In the data rows, zero lies at 4.5, halfway between 4 and 5.
Every row has a hidden score. How much higher is the second row's score than the first row's in each pair? 20 means about the same, 40 much higher and 0 much lower. The score is a weighted sum of the row's numbers plus the product of two more (or one squared), each taken from its middle value.
tensor([4., 5., 5., 5., 2., 2., 4., 3., 4., 6., 4., 5., 6., 6., 5., 5.])
tensor([5., 4., 3., 5., 4., 5., 5., 5., 4., 5., 5., 5., 5., 4., 4., 4.]) -> 18
tensor([5., 4., 4., 5., 5., 5., 5., 5., 4., 5., 5., 5., 5., 4., 4., 4.])
tensor([5., 4., 4., 5., 4., 4., 5., 5., 4., 5., 5., 5., 5., 4., 4., 4.]) -> 20
tensor([2., 4., 6., 3., 4., 4., 6., 3., 4., 6., 5., 6., 6., 3., 7., 5.])
tensor([5., 4., 3., 5., 4., 5., 5., 5., 4., 5., 5., 5., 5., 4., 4., 4.]) -> 23
tensor([4., 5., 5., 5., 5., 4., 5., 5., 4., 4., 5., 4., 4., 4., 5., 6.])
tensor([4., 5., 5., 4., 5., 4., 5., 5., 3., 4., 6., 4., 4., 3., 7., 6.]) -> 18
tensor([5., 4., 4., 5., 4., 4., 5., 5., 4., 5., 5., 5., 5., 4., 4., 4.])
tensor([5., 4., 4., 5., 4., 5., 5., 5., 4., 5., 5., 5., 5., 4., 4., 4.]) -> 19
tensor([3., 4., 6., 3., 4., 5., 5., 5., 6., 5., 3., 4., 4., 4., 6., 4.])
tensor([3., 9., 7., 2., 8., 8., 4., 2., 1., 2., 5., 9., 5., 5., 1., 5.]) -> 34
tensor([5., 4., 4., 5., 4., 5., 5., 5., 4., 5., 5., 5., 5., 4., 4., 4.])
tensor([7., 3., 4., 6., 6., 8., 4., 7., 7., 3., 3., 3., 2., 7., 1., 2.]) -> 24
tensor([2., 3., 6., 3., 2., 4., 4., 3., 7., 6., 2., 6., 6., 5., 6., 3.])
tensor([5., 4., 3., 5., 4., 4., 5., 5., 4., 5., 5., 5., 5., 4., 4., 4.]) -> 19
tensor([5., 4., 4., 5., 4., 5., 5., 5., 4., 5., 5., 5., 5., 4., 4., 4.])
tensor([5., 4., 3., 5., 4., 5., 5., 5., 4., 5., 5., 5., 5., 4., 4., 4.]) -> 21
tensor([7., 3., 4., 6., 5., 7., 4., 6., 7., 3., 3., 3., 3., 6., 2., 2.])
tensor([4., 5., 5., 4., 5., 4., 5., 4., 4., 5., 4., 4., 5., 4., 6., 5.]) -> 19
tensor([4., 4., 4., 5., 2., 2., 3., 5., 5., 5., 4., 4., 5., 6., 4., 4.])
tensor([4., 3., 4., 3., 4., 6., 4., 5., 6., 4., 4., 5., 5., 4., 5., 3.]) -> 21
tensor([7., 4., 4., 5., 8., 9., 5., 7., 7., 1., 4., 3., 0., 5., 1., 3.])
tensor([5., 4., 4., 5., 4., 5., 5., 5., 4., 5., 5., 5., 5., 4., 4., 4.]) -> 9
tensor([5., 3., 3., 4., 4., 5., 4., 6., 5., 4., 5., 4., 4., 4., 4., 3.])
tensor([5., 4., 5., 7., 1., 2., 2., 5., 4., 6., 3., 4., 6., 9., 4., 5.]) -> 24
tensor([7., 6., 4., 7., 5., 4., 3., 6., 3., 3., 5., 2., 2., 6., 3., 5.])
tensor([3., 8., 6., 2., 7., 7., 4., 4., 2., 2., 6., 8., 5., 4., 3., 6.]) -> 8
tensor([5., 7., 6., 4., 6., 1., 6., 2., 5., 6., 4., 2., 1., 2., 8., 8.])
tensor([4., 3., 4., 4., 4., 5., 4., 5., 6., 5., 4., 5., 4., 4., 4., 3.]) -> 15
tensor([5., 4., 4., 4., 4., 4., 5., 5., 4., 5., 5., 5., 5., 4., 4., 4.])
tensor([5., 4., 3., 5., 4., 5., 5., 4., 4., 5., 5., 5., 5., 4., 4., 4.]) -> 19
tensor([5., 4., 4., 5., 4., 5., 5., 5., 4., 5., 5., 5., 5., 4., 4., 4.])
tensor([6., 4., 6., 5., 8., 9., 6., 6., 8., 2., 2., 2., 1., 5., 3., 4.]) -> 25
tensor([7., 6., 3., 7., 5., 4., 3., 7., 3., 3., 6., 1., 2., 7., 3., 6.])
tensor([4., 5., 5., 5., 4., 4., 5., 4., 4., 5., 5., 4., 5., 4., 6., 5.]) -> 14
tensor([5., 4., 3., 5., 4., 4., 4., 5., 4., 5., 5., 5., 6., 5., 4., 4.])
tensor([5., 2., 5., 6., 2., 3., 2., 4., 5., 7., 2., 5., 7., 7., 4., 3.]) -> 19
tensor([4., 5., 5., 4., 5., 4., 5., 4., 4., 5., 4., 4., 4., 4., 6., 5.])
tensor([7., 3., 4., 6., 5., 8., 4., 6., 8., 3., 3., 3., 2., 6., 1., 2.]) -> 31
tensor([5., 4., 4., 5., 4., 4., 5., 5., 4., 5., 5., 5., 5., 4., 4., 4.])
tensor([7., 5., 2., 8., 1., 2., 2., 5., 3., 5., 5., 4., 5., 8., 1., 4.]) -> 24
tensor([7., 3., 4., 6., 5., 7., 4., 6., 7., 3., 3., 3., 3., 7., 1., 2.])
tensor([5., 4., 3., 5., 4., 4., 5., 5., 4., 5., 5., 5., 5., 4., 4., 4.]) -> 17
tensor([3., 5., 5., 4., 4., 5., 5., 2., 4., 6., 5., 7., 6., 4., 5., 4.])
tensor([5., 4., 3., 5., 4., 5., 5., 5., 4., 5., 5., 5., 5., 4., 4., 4.]) -> 21
tensor([4., 6., 4., 4., 6., 5., 5., 6., 2., 3., 7., 5., 4., 2., 5., 6.])
tensor([4., 5., 5., 4., 6., 5., 6., 5., 3., 4., 6., 4., 4., 2., 7., 7.]) -> 19
tensor([4., 4., 4., 5., 2., 2., 3., 5., 4., 5., 4., 4., 5., 6., 4., 4.])
tensor([4., 3., 4., 4., 4., 5., 4., 6., 5., 4., 4., 4., 5., 4., 4., 3.]) -> 20
tensor([5., 4., 4., 5., 4., 5., 5., 5., 4., 5., 5., 5., 5., 4., 4., 4.])
tensor([4., 3., 4., 4., 4., 5., 4., 6., 5., 4., 4., 4., 4., 4., 4., 3.]) -> 22
tensor([2., 8., 5., 1., 7., 6., 4., 5., 1., 1., 7., 6., 5., 3., 3., 8.])
tensor([4., 5., 4., 4., 4., 4., 5., 3., 4., 6., 5., 6., 6., 3., 5., 4.]) -> 15
tensor([5., 4., 4., 5., 5., 5., 5., 5., 4., 5., 5., 5., 5., 4., 4., 4.])
tensor([6., 4., 6., 5., 6., 7., 4., 6., 8., 3., 2., 3., 2., 6., 3., 3.]) -> 25
tensor([2., 3., 6., 4., 2., 3., 3., 4., 6., 7., 2., 5., 6., 6., 6., 3.])
tensor([6., 4., 6., 5., 6., 7., 5., 6., 8., 3., 2., 3., 2., 6., 3., 3.]) -> 22
tensor([3., 4., 5., 5., 3., 3., 4., 3., 4., 6., 4., 5., 6., 5., 5., 5.])
tensor([4., 5., 5., 5., 4., 4., 5., 4., 4., 5., 5., 4., 5., 4., 6., 5.]) -> 19
tensor([4., 4., 3., 5., 3., 3., 4., 4., 4., 6., 5., 5., 7., 5., 4., 4.])
tensor([7., 5., 4., 6., 5., 4., 4., 6., 4., 3., 5., 2., 2., 6., 4., 5.]) -> 20
tensor([6., 3., 4., 6., 6., 8., 5., 6., 8., 4., 2., 4., 3., 6., 2., 2.])
tensor([8., 5., 2., 7., 4., 5., 3., 7., 3., 2., 6., 2., 2., 6., 2., 4.]) -> 27
tensor([5., 4., 4., 4., 5., 5., 5., 4., 5., 5., 5., 5., 5., 4., 5., 4.])
tensor([5., 4., 4., 5., 4., 4., 5., 5., 4., 5., 5., 5., 5., 4., 4., 4.]) -> 17
tensor([4., 4., 5., 4., 5., 4., 5., 4., 4., 5., 5., 4., 5., 4., 6., 5.])
tensor([5., 4., 5., 4., 4., 4., 4., 6., 5., 4., 5., 3., 3., 5., 5., 4.]) -> 20
tensor([4., 5., 5., 4., 5., 4., 5., 4., 4., 5., 5., 4., 5., 4., 6., 5.])
tensor([5., 3., 4., 4., 4., 6., 4., 6., 6., 4., 4., 4., 4., 4., 4., 3.]) -> 21
tensor([5., 4., 4., 5., 4., 5., 5., 5., 4., 5., 5., 5., 5., 4., 4., 4.])
tensor([7., 5., 2., 7., 5., 5., 3., 7., 3., 3., 6., 2., 3., 6., 2., 4.]) -> 30
tensor([4., 4., 6., 6., 2., 2., 3., 3., 5., 6., 3., 5., 6., 7., 4., 4.])
tensor([4., 4., 4., 5., 4., 4., 5., 4., 4., 5., 5., 5., 6., 4., 4., 4.]) -> 18
tensor([7., 2., 4., 9., 0., 1., 0., 7., 2., 8., 2., 3., 7., 9., 3., 5.])
tensor([6., 5., 6., 5., 7., 4., 6., 3., 9., 4., 1., 1., 0., 4., 6., 6.]) -> 20
tensor([5., 4., 3., 5., 4., 4., 5., 5., 4., 5., 5., 4., 5., 4., 4., 4.])
tensor([6., 3., 4., 5., 5., 8., 4., 6., 8., 3., 2., 3., 3., 6., 2., 2.]) -> 22
tensor([3., 5., 6., 3., 6., 5., 7., 4., 4., 5., 5., 5., 5., 2., 7., 6.])
tensor([5., 4., 4., 5., 4., 4., 5., 5., 4., 5., 5., 5., 5., 4., 4., 4.]) -> 19
tensor([4., 6., 5., 4., 6., 5., 6., 5., 3., 3., 7., 4., 3., 2., 7., 7.])
tensor([4., 5., 5., 5., 5., 4., 5., 5., 4., 4., 5., 4., 4., 4., 5., 5.]) -> 22
tensor([5., 4., 6., 5., 6., 7., 5., 5., 8., 3., 1., 3., 3., 6., 3., 3.])
tensor([8., 5., 2., 7., 5., 5., 3., 8., 2., 2., 7., 2., 2., 7., 1., 5.]) -> 22
tensor([4., 6., 5., 3., 7., 5., 7., 5., 3., 3., 6., 4., 3., 2., 7., 6.])
tensor([4., 6., 4., 4., 7., 5., 6., 5., 3., 3., 7., 4., 3., 2., 6., 7.]) -> 20
tensor([4., 6., 5., 4., 6., 5., 6., 5., 3., 3., 6., 3., 3., 2., 7., 7.])
tensor([4., 6., 5., 3., 7., 5., 6., 5., 3., 3., 7., 4., 3., 2., 6., 6.]) -> 22
tensor([6., 4., 4., 5., 8., 9., 5., 7., 7., 1., 4., 3., 1., 5., 1., 3.])
tensor([3., 8., 7., 4., 6., 6., 5., 0., 4., 5., 4., 9., 7., 6., 2., 3.]) -> 22
tensor([5., 4., 3., 5., 4., 5., 5., 5., 4., 5., 5., 5., 5., 4., 4., 4.])
tensor([4., 6., 4., 3., 7., 5., 7., 5., 3., 3., 7., 4., 3., 1., 6., 6.]) -> 20
tensor([5., 4., 3., 5., 4., 5., 5., 5., 4., 5., 5., 5., 5., 4., 4., 4.])
tensor([4., 6., 6., 4., 6., 1., 7., 2., 5., 6., 4., 2., 2., 2., 9., 8.]) -> 25
tensor([7., 4., 4., 6., 6., 8., 4., 7., 8., 3., 3., 3., 2., 6., 2., 2.])
tensor([3., 8., 7., 2., 8., 2., 7., 3., 3., 3., 6., 2., 1., 0., 9., 9.]) -> 25
tensor([5., 5., 3., 5., 5., 4., 5., 5., 2., 4., 7., 4., 4., 3., 5., 5.])
tensor([4., 5., 4., 4., 6., 5., 5., 6., 2., 3., 7., 5., 4., 2., 5., 6.]) -> 19
tensor([4., 5., 5., 4., 5., 4., 5., 4., 4., 5., 5., 4., 5., 4., 6., 5.])
tensor([5., 3., 3., 5., 4., 5., 4., 7., 5., 4., 5., 4., 4., 4., 4., 3.]) -> 19
tensor([3., 7., 3., 2., 8., 6., 9., 4., 5., 2., 9., 5., 2., 1., 5., 6.])
tensor([8., 5., 2., 7., 4., 5., 3., 7., 3., 3., 6., 2., 2., 7., 2., 5.]) -> 22
tensor([3., 5., 5., 5., 3., 2., 4., 3., 4., 6., 4., 5., 6., 5., 5., 4.])
tensor([5., 4., 4., 5., 4., 4., 5., 5., 4., 5., 5., 4., 5., 4., 4., 4.]) -> 19
tensor([5., 4., 4., 5., 4., 5., 5., 4., 4., 5., 5., 5., 5., 4., 4., 4.])
tensor([2., 4., 6., 3., 4., 3., 6., 3., 4., 6., 4., 6., 6., 3., 7., 6.]) -> 26
tensor([5., 4., 4., 5., 4., 5., 5., 5., 4., 5., 5., 5., 5., 4., 4., 4.])
tensor([3., 3., 5., 4., 2., 5., 4., 2., 7., 7., 3., 7., 7., 5., 4., 1.]) -> 23
tensor([4., 5., 6., 4., 3., 0., 5., 1., 6., 8., 2., 3., 3., 4., 8., 6.])
tensor([4., 4., 3., 5., 3., 3., 4., 3., 4., 6., 5., 5., 7., 5., 4., 4.]) -> 17
tensor([5., 4., 4., 5., 4., 5., 5., 5., 4., 5., 5., 5., 5., 4., 4., 4.])
tensor([4., 6., 4., 3., 7., 5., 7., 5., 3., 3., 7., 4., 3., 2., 7., 7.]) -> 25
tensor([6., 3., 4., 6., 5., 7., 4., 6., 8., 3., 2., 3., 3., 6., 2., 2.])
tensor([7., 6., 4., 6., 5., 4., 3., 7., 3., 3., 5., 2., 2., 6., 3., 6.]) -> 20
tensor([4., 5., 5., 4., 6., 5., 6., 5., 3., 4., 6., 3., 4., 2., 7., 7.])
tensor([4., 5., 5., 4., 5., 5., 5., 5., 4., 4., 5., 4., 4., 3., 6., 5.]) -> 19
tensor([4., 5., 6., 3., 5., 2., 6., 2., 7., 6., 3., 2., 1., 2., 9., 7.])
tensor([7., 3., 4., 6., 6., 8., 4., 6., 7., 3., 3., 3., 3., 7., 2., 2.]) -> 17
tensor([3., 5., 6., 3., 7., 5., 7., 5., 4., 4., 5., 4., 4., 1., 7., 6.])
tensor([5., 3., 4., 4., 4., 5., 4., 6., 5., 4., 4., 4., 4., 4., 4., 3.]) -> 22
tensor([4., 3., 5., 4., 3., 5., 4., 3., 7., 7., 3., 7., 6., 6., 4., 1.])
tensor([6., 5., 4., 6., 3., 3., 3., 5., 4., 5., 5., 3., 4., 8., 3., 5.]) -> 25
tensor([5., 4., 4., 5., 4., 4., 5., 5., 4., 5., 5., 5., 5., 4., 4., 4.])
tensor([5., 2., 5., 7., 1., 2., 1., 5., 4., 8., 1., 4., 8., 8., 4., 3.]) -> 27
tensor([4., 4., 4., 5., 2., 3., 3., 3., 4., 7., 4., 6., 7., 6., 4., 3.])
tensor([5., 3., 4., 5., 1., 3., 2., 5., 5., 6., 4., 5., 6., 6., 3., 3.]) -> 23
tensor([3., 8., 7., 3., 6., 2., 7., 0., 5., 7., 3., 6., 3., 2., 9., 8.])
tensor([3., 7., 5., 2., 7., 6., 5., 6., 1., 1., 8., 6., 5., 3., 3., 7.]) -> 17
tensor([5., 3., 5., 6., 2., 3., 2., 4., 5., 7., 2., 5., 7., 7., 4., 3.])
tensor([2., 8., 6., 0., 7., 6., 4., 5., 1., 0., 8., 7., 5., 4., 2., 8.]) -> 22
tensor([5., 4., 4., 5., 4., 5., 5., 5., 4., 5., 5., 5., 5., 4., 4., 4.])
tensor([6., 3., 4., 6., 5., 8., 4., 6., 8., 3., 2., 4., 3., 6., 2., 2.]) -> 23
tensor([5., 4., 3., 5., 4., 4., 5., 5., 4., 5., 5., 5., 5., 4., 4., 4.])
tensor([4., 5., 5., 4., 5., 4., 5., 4., 4., 5., 5., 4., 5., 4., 6., 6.]) -> 21
tensor([5., 3., 3., 5., 1., 3., 2., 5., 5., 6., 4., 5., 6., 6., 3., 3.])
tensor([4., 4., 5., 4., 4., 5., 4., 5., 5., 4., 4., 4., 4., 4., 6., 4.]) -> 18
tensor([4., 3., 4., 4., 4., 5., 4., 6., 6., 5., 4., 4., 4., 4., 4., 3.])
tensor([4., 3., 6., 6., 2., 2., 2., 4., 5., 7., 2., 5., 7., 7., 5., 4.]) -> 21
tensor([5., 3., 3., 4., 4., 5., 4., 6., 5., 4., 4., 4., 4., 4., 4., 3.])
tensor([4., 5., 5., 4., 4., 4., 5., 4., 4., 5., 5., 4., 5., 4., 6., 5.]) -> 17
tensor([3., 4., 6., 3., 4., 5., 4., 5., 6., 5., 4., 4., 4., 4., 6., 4.])
tensor([5., 4., 3., 5., 4., 5., 5., 5., 4., 5., 5., 5., 5., 4., 4., 4.]) -> 19
tensor([4., 5., 5., 4., 5., 4., 5., 4., 4., 5., 5., 4., 5., 4., 6., 5.])
tensor([4., 5., 5., 4., 5., 4., 5., 4., 4., 5., 5., 4., 5., 4., 6., 5.]) -> 20
tensor([4., 5., 5., 5., 5., 4., 5., 4., 4., 5., 5., 4., 5., 4., 6., 5.])
tensor([5., 4., 3., 5., 4., 5., 5., 5., 4., 5., 5., 5., 5., 4., 4., 4.]) -> 20
tensor([6., 4., 6., 6., 6., 7., 4., 6., 7., 3., 2., 3., 2., 7., 3., 3.])
tensor([4., 4., 3., 5., 3., 3., 4., 4., 4., 6., 5., 5., 6., 5., 4., 4.]) -> 19
tensor([6., 4., 3., 5., 4., 5., 4., 7., 4., 3., 5., 4., 4., 5., 4., 3.])
tensor([4., 3., 5., 5., 3., 6., 4., 2., 7., 7., 2., 8., 6., 6., 4., 0.]) -> 14
tensor([1., 9., 8., 0., 8., 8., 3., 3., 0., 0., 6., 9., 6., 6., 0., 7.])
tensor([5., 4., 4., 5., 4., 5., 5., 5., 4., 5., 5., 5., 5., 4., 4., 4.]) -> 6
tensor([3., 7., 7., 3., 6., 1., 7., 0., 5., 7., 4., 5., 3., 1., 9., 8.])
tensor([4., 5., 5., 4., 4., 4., 5., 4., 4., 5., 5., 4., 5., 4., 6., 5.]) -> 18
tensor([5., 4., 4., 5., 4., 4., 5., 5., 4., 5., 5., 5., 5., 4., 4., 4.])
tensor([1., 4., 6., 3., 4., 3., 6., 1., 5., 7., 4., 7., 7., 3., 8., 5.]) -> 21
tensor([5., 3., 3., 4., 4., 5., 4., 6., 5., 4., 5., 4., 4., 4., 4., 3.])
tensor([5., 4., 4., 4., 4., 5., 5., 5., 4., 5., 5., 5., 5., 4., 4., 4.]) -> 19
tensor([4., 9., 6., 2., 8., 2., 7., 2., 3., 3., 6., 3., 1., 0., 8., 9.])
tensor([4., 4., 4., 5., 4., 4., 5., 4., 4., 5., 5., 5., 6., 4., 4., 4.]) -> 14
tensor([6., 4., 3., 7., 2., 3., 2., 4., 4., 6., 4., 5., 6., 8., 2., 3.])
tensor([4., 5., 5., 4., 5., 4., 5., 4., 4., 5., 4., 4., 5., 4., 6., 5.]) -> 21
tensor([5., 4., 3., 5., 4., 4., 5., 5., 4., 5., 5., 4., 5., 4., 4., 4.])
tensor([4., 4., 5., 4., 5., 4., 5., 4., 5., 5., 4., 5., 5., 4., 6., 5.]) -> 24
tensor([7., 3., 4., 6., 5., 8., 4., 6., 8., 3., 2., 3., 3., 6., 2., 2.])
tensor([4., 3., 4., 5., 1., 3., 2., 5., 5., 6., 4., 5., 6., 6., 3., 2.]) -> 22
tensor([5., 4., 4., 5., 4., 4., 5., 5., 4., 5., 5., 5., 5., 4., 4., 4.])
tensor([5., 4., 3., 5., 4., 4., 5., 5., 4., 5., 5., 5., 5., 4., 4., 4.]) -> 22
tensor([4., 5., 5., 4., 4., 4., 5., 4., 4., 5., 4., 5., 5., 4., 6., 5.])
tensor([4., 5., 5., 4., 6., 4., 6., 5., 3., 4., 6., 4., 4., 2., 6., 7.]) -> 17
tensor([7., 3., 4., 6., 7., 9., 5., 7., 7., 2., 3., 3., 2., 5., 2., 2.])
tensor([4., 5., 5., 4., 5., 4., 5., 4., 4., 5., 5., 4., 5., 4., 6., 5.]) -> 18
tensor([5., 3., 3., 4., 4., 5., 4., 6., 5., 4., 5., 4., 4., 4., 4., 3.])
tensor([4., 5., 5., 4., 6., 5., 6., 5., 3., 3., 6., 3., 3., 2., 7., 7.]) -> 19
tensor([3., 4., 6., 3., 4., 5., 5., 5., 6., 4., 4., 4., 4., 4., 6., 4.])
tensor([6., 5., 4., 6., 5., 5., 3., 6., 4., 3., 5., 2., 3., 6., 4., 6.]) -> 25
tensor([3., 2., 4., 4., 2., 3., 3., 5., 6., 7., 3., 6., 7., 6., 4., 2.])
tensor([6., 4., 6., 5., 6., 7., 5., 5., 8., 3., 2., 3., 3., 6., 3., 3.]) -> 19
tensor([5., 4., 4., 5., 4., 5., 5., 5., 4., 5., 5., 5., 5., 4., 4., 4.])
tensor([7., 3., 4., 6., 6., 8., 4., 6., 7., 3., 2., 3., 3., 7., 1., 2.]) -> 25
tensor([5., 4., 3., 5., 4., 5., 5., 5., 5., 5., 5., 5., 5., 4., 4., 4.])
tensor([5., 5., 3., 5., 5., 4., 5., 5., 3., 4., 7., 4., 5., 3., 5., 5.]) -> 21
tensor([4., 3., 3., 5., 2., 3., 3., 5., 5., 6., 4., 5., 6., 6., 4., 2.])
tensor([5., 4., 4., 5., 4., 5., 5., 5., 4., 5., 5., 5., 5., 4., 4., 4.]) -> 19
tensor([4., 6., 6., 4., 6., 1., 7., 2., 5., 6., 4., 2., 2., 2., 9., 8.])
tensor([5., 4., 4., 5., 5., 5., 5., 5., 4., 5., 5., 4., 5., 4., 4., 4.]) -> 16
tensor([1., 4., 6., 2., 4., 4., 6., 2., 5., 7., 4., 7., 7., 2., 8., 5.])
tensor([4., 5., 5., 4., 5., 4., 6., 5., 3., 4., 6., 4., 4., 3., 6., 7.]) -> 19
tensor([6., 5., 4., 6., 5., 4., 4., 6., 4., 3., 5., 2., 3., 6., 4., 5.])
tensor([7., 6., 3., 7., 5., 4., 3., 7., 3., 3., 6., 1., 2., 7., 3., 6.]) -> 23
tensor([6., 4., 3., 7., 2., 2., 2., 4., 4., 6., 4., 4., 6., 8., 3., 3.])
tensor([3., 9., 7., 2., 8., 8., 4., 3., 1., 1., 6., 9., 5., 5., 2., 6.]) -> 22
